In the rows, 128 means zero.
Each row is a point on one shape in 15 dimensions made of curled strands that fork but never close a loop.
K489: [136 143 151 127 109 112 100 112 121 172 133 102 142 107 105]
K635: [130 147 153 127 106 116 100 116 120 171 133 100 142 108 106]
K662: [ 96  96 157 104 133 121 137 115 118 174 142 190 113 158 107]
K685: [197 140 145 121 133 138 149 119 149  95  83 186 122  96 152]
K703: [222 104  53 152 154 125  89 119 170 127 128 119 141 157 103]
K390: [153 122 107 120 131  88 103  97 138 158 137 139 139  96  89]
K323: [ 85 121 155 193 121 143 141 106 100 119 153 124 118 104 190]
K931: [ 58 155 133 139 118 149 153 187 107  90 123 139 126 150 159]
K98: [ 54 150 125 133 107 156 159 156  94 103 131 133 122 130 163]
K666: [ 83 156 147 138 130 137 138 194 120  85 128 143 126 147 163]
K612: [156 102 108 109 150 115 123 121 134 145 125 168 114 158 100]
K344: [226 109  71 152 155 116  91 123 155 124 122 145 125 154  92]
K95: [ 85 123 153 190 121 143 141 108 100 119 153 123 118 106 189]
K263: [ 65 154 137 138 122 145 148 189 111  88 125 140 125 149 161]
K319: [198 116  52 126 144 116  84 111 171 138 135 125 155 119  91]
K17: [ 64 147 127 138 110 150 154 141  95 109 137 131 120 124 168]
K304: [120 126 127 116 123 104 175 128 156 158  78  42 142  75 140]
K320: [ 52 152 130 134 106 156 153 169 101 113 121 125 128 149 135]
K131: [ 67 166  75  96  67 129  72 108  84 116 141 113 136 115 116]
K155: [ 52 151 130 133 106 156 152 169 100 114 121 124 128 149 134]
K294: [132 144 151 125 111 111 111 115 128 170 120  89 143  99 109]
K150: [118 113 123 115 123 105 195 133 162 152  65  31 138  71 158]
K903: [127 138 143 122 119 105 137 119 140 165 100  68 142  86 119]
K7: [ 55 150 125 133 107 156 158 155  94 104 131 133 122 130 163]
K813: [ 88 115 165 202 120 146 141 102 101 120 156 123 119  97 195]
K752: [188 105  87 119 154 114 112 120 137 132 119 154 114 153  96]
K446: [ 84  42 208 109 115 134 150  79  97 123 129 145 134 186 160]
K5: [128 152 150 124 102 116  95 114 120 167 134 100 143 107 104]
K430: [ 85 147 142 131 106 139 130 146 107 141 127 111 134 134 114]
K570: [171 173 199 139 190  94  87 205 168  71 128 166 120 125 168]
K364: [118 108 121 117 125 104 204 136 167 148  57  27 135  68 167]
K736: [233 109  69 158 155 117  87 124 163 122 125 143 130 156  93]
K869: [152 169 189 137 174 105  98 204 157  72 130 158 121 131 167]
K274: [144 129 132 124 122  96 105 101 124 164 135 122 138 103 100]
K872: [ 72 168  89  99  73 126  77 108  87 124 143 110 138 117 109]
K408: [118 117 123 115 123 105 191 132 162 154  69  34 139  72 153]
K284: [218 105  84 141 158 129 109 113 161 114 137 134 130 149 106]
K11: [157  85 120 100 161 174 189  74 143 118 178  95 104 125 128]
K525: [218 104  83 142 158 128 108 114 161 114 137 133 130 149 107]
K669: [120 124 128 116 123 104 178 128 157 157  77  41 141  75 142]
K856: [ 59 149 126 134 108 153 156 149  94 106 134 132 121 127 165]
K798: [218 104  84 142 159 129 107 114 162 114 136 134 130 149 106]
K429: [ 77 148 139 132 106 143 135 152 106 135 126 114 133 139 117]
K391: [131 142 148 124 114 108 122 117 133 168 111  80 142  93 113]
K410: [ 92  86 167 101 126 125 142 105 110 160 139 181 112 161 116]
K50: [ 46 155 127 138 113 155 159 184 102  92 119 137 125 152 157]
K398: [ 87 120 159 196 121 144 141 105 100 119 154 123 118 103 192]
K363: [ 40 152 123 135 106 162 164 174  96  97 121 134 125 143 157]
K879: [118 147 150 129 106 123 109 124 116 163 131 102 141 115 106]
K574: [205 140 128 143 147 139 122 127 153 103 100 179 117 108 133]
K628: [147 124 121 123 127  91 106  98 130 161 137 131 137 100  96]
K362: [ 78 171 102 102  78 123  80 110  89 131 145 107 140 119 104]
K462: [195 140 149 117 131 138 154 118 149  95  80 185 123  94 155]
K646: [ 48 152 129 134 106 157 155 171 100 111 120 126 127 150 137]
K976: [ 96  96 158 104 132 121 137 114 118 173 142 190 113 159 108]
K93: [ 92 157 153 137 135 133 133 196 124  83 130 143 126 145 163]
K548: [189  97 102 120 156 148 147  85 147 116 157 118 123 134 118]
K648: [222 109  72 146 155 116  94 122 151 126 121 145 123 152  92]
K392: [ 92  86 167 102 126 125 142 105 111 159 140 182 112 160 116]
K853: [208 139 126 147 149 139 116 128 156 106 103 175 116 112 130]
K283: [ 84 125 151 186 121 142 142 109  99 118 151 124 117 108 187]
K759: [ 91  82 170 101 123 127 145 101 107 154 138 177 112 162 121]
K591: [147 125 123 123 126  92 106  99 128 161 136 129 137 100  97]
K746: [157  85 119 100 160 173 187  73 143 119 178  95 104 125 127]
K767: [154 102 109 108 150 114 123 122 134 147 126 170 114 158  99]
K540: [136 165 180 136 161 113 107 203 149  75 131 153 123 135 166]
K858: [ 47 151 124 133 106 160 162 166  95 100 125 134 124 137 159]
K774: [149 124 119 122 128  90 105  98 131 161 136 132 137 100  94]
K451: [ 93  91 163 102 128 124 140 109 114 165 140 186 112 159 112]
K260: [115 161 140 116  97 118  91 115 113 156 138 103 145 110  99]
K197: [107 159 162 136 143 126 124 199 133  80 131 146 125 142 165]
K152: [ 71 168  87  99  72 127  75 109  86 123 142 110 137 117 111]
K819: [183 104  90 117 154 114 113 120 137 133 119 157 114 155  96]
K626: [ 81 148 140 131 105 141 132 149 107 139 127 112 133 136 115]
K102: [193  99 100 122 156 146 143  87 148 115 155 120 123 135 117]
K66: [133 149 152 126 104 115  97 114 120 171 133  99 143 106 104]
K255: [152  81 123  96 162 178 195  73 143 118 181  91 101 123 131]
K592: [207 101  91 131 158 135 123 101 155 112 144 128 128 142 113]
K53: [171 173 199 139 190  94  87 204 168  71 128 166 121 125 168]
K353: [ 86  49 192 103 118 132 151  82  94 128 131 150 125 180 152]
K117: [ 71 149 137 131 105 147 139 155 105 131 125 117 132 142 121]
K160: [139 139 147 127 113 107 102 109 121 169 134 108 141 106 105]
K239: [211 138 121 151 151 139 110 130 159 111 106 169 116 118 125]
K177: [172 103  97 113 152 114 118 120 135 137 121 161 114 156  98]
K3: [151 123 113 121 129  88 104  97 134 159 136 137 138  98  92]
K971: [ 47 154 128 139 114 155 158 185 103  92 120 137 125 151 157]
K352: [123 133 135 118 122 104 158 124 149 161  87  53 142  80 129]
K949: [121 128 130 117 122 104 170 127 153 160  81  45 142  77 136]
K42: [119 104 120 118 127 104 211 138 171 146  50  24 132  66 174]
K838: [130 150 151 125 104 116  96 114 119 169 134 100 143 107 104]
K151: [ 69 167  81  98  70 128  75 108  85 120 142 112 136 116 113]
K241: [180  94 108 115 157 155 160  79 144 119 164 111 117 130 120]
K449: [212 109  48 137 150 125  85 116 173 132 132 117 151 140 100]
K158: [194 140 152 113 128 138 157 117 149  95  76 185 124  92 160]
K991: [ 92 157 152 137 134 133 133 196 125  83 130 144 126 145 164]
K218: [ 44 154 127 138 112 157 160 184 101  93 119 137 125 152 156]
K770: [203 140 132 139 144 139 128 124 151 100  97 182 117 105 137]
K657: [127 147 152 128 105 118 102 118 119 169 132 100 142 110 105]
K697: [ 40 154 125 136 106 160 161 177  98 102 119 131 126 152 146]
K370: [150 169 187 137 171 106 100 204 156  73 130 158 122 131 166]
K772: [211 138 121 151 152 139 110 130 159 110 106 169 117 117 125]
K805: [176 120  71 118 138  98  90 103 160 148 138 140 149  99  84]
K136: [121 146 151 129 105 121 106 123 117 165 131 102 141 113 105]
K368: [104 167 132 111  92 119  87 115 105 147 141 103 146 112  97]
K890: [ 90  80 171 100 123 128 145 100 106 151 137 176 113 162 122]
K354: [ 56 154 132 138 117 150 153 187 107  90 122 138 126 151 159]
K910: [172 174 200 139 191  93  87 204 169  71 128 166 121 125 169]
K987: [203 114  50 129 146 119  84 113 172 136 135 122 154 126  94]
K740: [ 99 102 150 105 138 118 133 121 124 184 143 195 114 157 102]
K600: [228 121  90 160 154 127  92 129 169 121 117 144 128 145 103]
K349: [ 42 154 126 136 106 159 160 176  98 104 119 130 126 152 145]
K696: [ 39 153 123 136 106 162 164 176  95  97 120 134 124 145 156]
K915: [196  99  98 123 156 143 138  90 149 114 152 122 125 136 116]
K587: [ 87  65 179  99 120 131 150  89  98 138 134 163 115 169 135]
K800: [223 125  99 158 154 131  95 130 167 120 115 148 124 138 109]
K473: [ 73 155 141 138 125 142 143 191 115  86 127 141 125 148 161]
K81: [110 146 148 129 105 126 114 130 114 157 130 104 139 120 107]
K355: [195 140 150 116 130 138 155 118 149  96  79 185 123  93 157]
K953: [213 107  75 137 155 115  99 121 146 127 119 147 119 152  93]
K4: [ 81 148 140 131 106 141 132 148 107 138 126 113 134 136 115]
K847: [196 140 146 119 132 138 151 119 148  95  82 186 122  94 153]
K310: [126 102 128 106 145 115 129 123 131 164 134 182 115 159 101]
K194: [131 164 176 136 157 116 111 203 145  76 131 152 124 137 166]
K441: [193  98 100 122 156 146 142  88 148 115 155 120 124 135 117]
K941: [235 109  68 162 155 118  86 125 168 119 127 142 133 158  93]
K610: [105 167 132 112  92 118  88 114 107 148 141 103 145 112  98]
K486: [165  88 116 105 159 167 179  75 144 119 173 100 109 127 125]
K864: [232 108  72 159 156 120  90 123 167 119 129 140 132 156  96]
K710: [132 102 124 106 146 115 129 122 132 160 132 180 114 159 101]
K198: [ 85  45 199 106 117 133 151  81  95 127 130 147 129 184 156]
K378: [ 69 150 136 132 105 148 140 157 104 129 125 117 131 143 122]
K252: [ 86 121 156 193 120 143 142 107 100 118 153 124 117 104 190]
K538: [ 75 139 134 156 117 143 146 124  96 114 145 127 117 117 176]
K658: [186 119  62 121 141 106  87 106 166 144 136 134 153 106  86]
K9: [ 86 121 156 195 120 143 142 106 100 118 153 123 118 104 191]
K921: [ 83 127 149 184 121 142 142 111  99 118 150 124 116 110 186]
K709: [139 166 181 137 163 112 106 203 150  75 131 154 123 134 166]
K348: [128 138 143 121 119 105 138 120 140 165  99  67 142  86 119]
K898: [133 145 152 125 110 111 108 115 127 170 123  91 142 100 108]
K867: [191 105  85 121 154 114 111 120 138 132 119 153 115 153  96]
K29: [211 103  89 134 158 133 118 106 157 113 142 130 129 144 111]
K20: [118 105 120 117 126 105 208 137 170 147  53  25 132  67 170]
K443: [ 73 169  91 100  74 126  77 108  87 125 143 109 138 118 109]
K243: [ 75 170  96 100  76 124  78 109  88 128 143 108 139 118 107]
K126: [223 109  71 148 155 115  93 121 153 125 122 145 124 153  92]
K293: [133 145 153 126 109 112 107 115 126 171 124  92 143 101 108]
K65: [214 104  87 137 158 131 114 109 159 113 140 131 129 146 109]
K418: [ 37 154 124 138 109 160 163 182  98  94 117 135 124 152 155]
K287: [ 91  83 169 101 124 127 143 102 108 155 139 179 112 161 119]
K514: [197 105  82 124 155 114 108 119 139 130 118 151 115 153  95]
K301: [145 128 130 124 123  95 106 100 125 163 136 124 138 102  99]
K400: [ 89 157 150 137 133 135 135 195 124  83 129 144 126 146 163]
K639: [124 154 147 121 101 117  93 115 117 165 136 100 143 108 102]
K193: [219 131 108 156 154 135 100 131 166 117 112 155 120 130 115]
K339: [103 103 147 105 140 117 132 123 125 182 142 194 114 157 101]
K466: [ 92 147 143 130 105 135 125 141 109 146 128 109 136 130 111]
K317: [125 162 173 136 154 119 114 202 142  76 132 151 124 138 165]
K979: [133 144 151 125 111 111 110 116 128 170 121  89 143  99 110]
K594: [162  87 117 104 159 170 182  74 143 119 175  98 107 125 126]
K156: [ 74 149 138 132 106 146 137 154 105 133 126 115 133 140 119]
K848: [ 88  69 177  99 120 130 149  91  99 141 135 166 114 167 132]
K387: [ 82 130 143 176 120 141 143 114  98 117 149 125 116 112 183]
K375: [ 87  62 181  99 120 131 150  88  97 135 134 160 116 171 138]
K812: [ 87 120 159 196 120 144 141 105 101 119 155 123 119 102 191]
K46: [158  85 119 101 161 173 186  73 143 119 177  96 105 125 127]
K562: [ 96  97 157 103 133 121 137 115 119 174 142 191 113 158 107]
K823: [ 75 169  93 100  75 125  77 109  88 127 143 108 138 118 107]
K372: [ 61 154 135 139 119 147 150 189 110  89 124 139 126 150 160]
K607: [141 102 117 107 147 115 127 123 133 154 129 175 114 159 100]
K722: [ 65 166  72  96  66 131  72 109  82 113 141 114 135 115 117]
K440: [ 41 154 125 138 111 158 161 184 100  93 119 136 125 152 156]
K928: [133 145 152 126 110 112 108 115 127 171 123  91 143 101 108]
K124: [202 101  94 127 157 139 130  97 152 113 148 125 127 139 115]
K918: [189  97 102 120 156 148 147  85 147 116 157 118 122 133 117]
K251: [ 70 143 130 145 114 146 150 132  95 112 141 129 118 121 171]
K358: [124 135 137 119 121 103 153 123 146 163  90  56 142  81 126]
K55: [ 91 172 121 106  86 120  84 113  97 138 145 104 144 116  97]
K633: [ 85  45 199 106 117 133 151  80  96 126 129 147 130 184 156]
K123: [111 163 137 115  94 118  89 114 110 153 139 102 145 110  98]
K567: [223 105  80 147 158 125 101 117 164 115 134 136 130 152 102]
K884: [205 113  49 131 146 121  84 114 173 136 134 121 154 128  95]
K892: [ 48 151 124 133 106 159 161 164  95 101 126 134 123 135 160]
K689: [ 47 154 127 139 113 155 158 185 102  92 120 137 125 151 157]
K219: [232 106  64 163 155 119  87 123 168 122 125 136 133 160  96]
K325: [ 54 150 125 133 107 157 158 157  95 103 130 133 122 131 163]
K526: [122 131 134 118 122 104 161 124 150 162  85  51 142  79 130]
K421: [150 123 114 121 130  88 105  98 134 159 137 136 137  97  92]
K18: [ 41 154 125 138 110 158 161 183  99  93 118 136 124 152 156]
K711: [112 160 165 136 146 124 121 200 135  78 131 147 125 141 165]
K419: [ 89 173 118 105  85 121  84 113  96 138 145 104 144 117  97]
K719: [204 107  79 129 155 114 104 120 142 129 118 149 117 152  94]
K402: [213 136 118 153 153 138 106 130 161 113 108 164 118 121 122]
K761: [ 94 147 143 130 105 135 124 140 109 147 128 108 136 128 110]
K775: [141 133 141 126 117 103 104 106 121 167 135 114 140 106 102]
K350: [204 113  50 131 146 121  84 113 172 136 134 122 154 127  95]
K434: [128 164 174 136 156 118 112 202 144  76 132 151 123 137 165]
K271: [121 127 130 117 123 104 170 127 153 159  81  45 142  76 137]
K64: [236 109  66 164 155 118  85 125 168 120 126 141 133 160  93]
K901: [120 124 127 116 123 104 178 128 157 158  77  41 141  75 143]
K278: [ 83 156 147 137 130 137 138 194 120  84 129 143 126 146 163]
K463: [ 98  99 154 104 135 120 136 118 120 178 142 192 113 158 105]
K386: [ 96  97 157 103 133 121 137 116 119 175 142 190 113 158 107]
K686: [158 121  97 119 133  87 101  97 143 156 137 142 140  95  87]
K816: [ 86  49 192 103 119 132 151  81  95 128 131 150 125 180 152]
K986: [153  83 122  98 161 176 192  73 143 118 180  93 103 124 129]
K625: [118 106 121 117 126 104 206 136 169 148  55  26 133  67 169]
K714: [ 90 173 120 106  86 120  84 112  97 138 144 104 144 117  97]
K959: [216 104  85 139 158 130 111 111 160 113 138 133 130 148 108]

For each line, walk along the strands from its first point to the rest, and write how the paths branch: one pair of brackets for each fork, around the two groups it splits, the group holding the point that comes earlier in the line first. The first line is done for you.
K375 | K353, K17, K434, K610, K29 => (K353 (((K17 K434) K610) K29))
K304 | K42, K686, K812, K711 => (K42 (K686 (K812 K711)))
K117 | K65, K42, K971, K740 => (((K65 K740) K42) K971)
K722 | K278, K812, K239, K767 => ((K278 K812) (K239 K767))
K352 | K386, K284, K156, K150 => (((K386 K284) K156) K150)
K66 | K124, K372, K98, K339 => ((K124 K339) (K372 K98))
K194 | K570, K355, K633, K42, K538 => (K570 (((K355 K633) K42) K538))
K867 | K398, K915, K370, K848, K260 => ((((K398 K370) K260) K915) K848)
K767 | K123, K463, K466, K355 => (((K123 K466) K355) K463)
K354 | K872, K197, K633, K800 => ((K872 (K633 K800)) K197)
K805 | K419, K352, K124, K462 => ((K419 K352) (K124 K462))
K819 | K81, K339, K241, K419 => (((K81 K419) K241) K339)
K430 | K398, K746, K197, K152, K847 => ((K398 K197) ((K746 K847) K152))
K567 | K746, K856, K991, K152 => (K746 ((K856 K991) K152))
K526 | K408, K390, K354, K812 => (K408 (K390 (K354 K812)))
K639 | K931, K915, K892, K353 => ((K931 K892) (K915 K353))
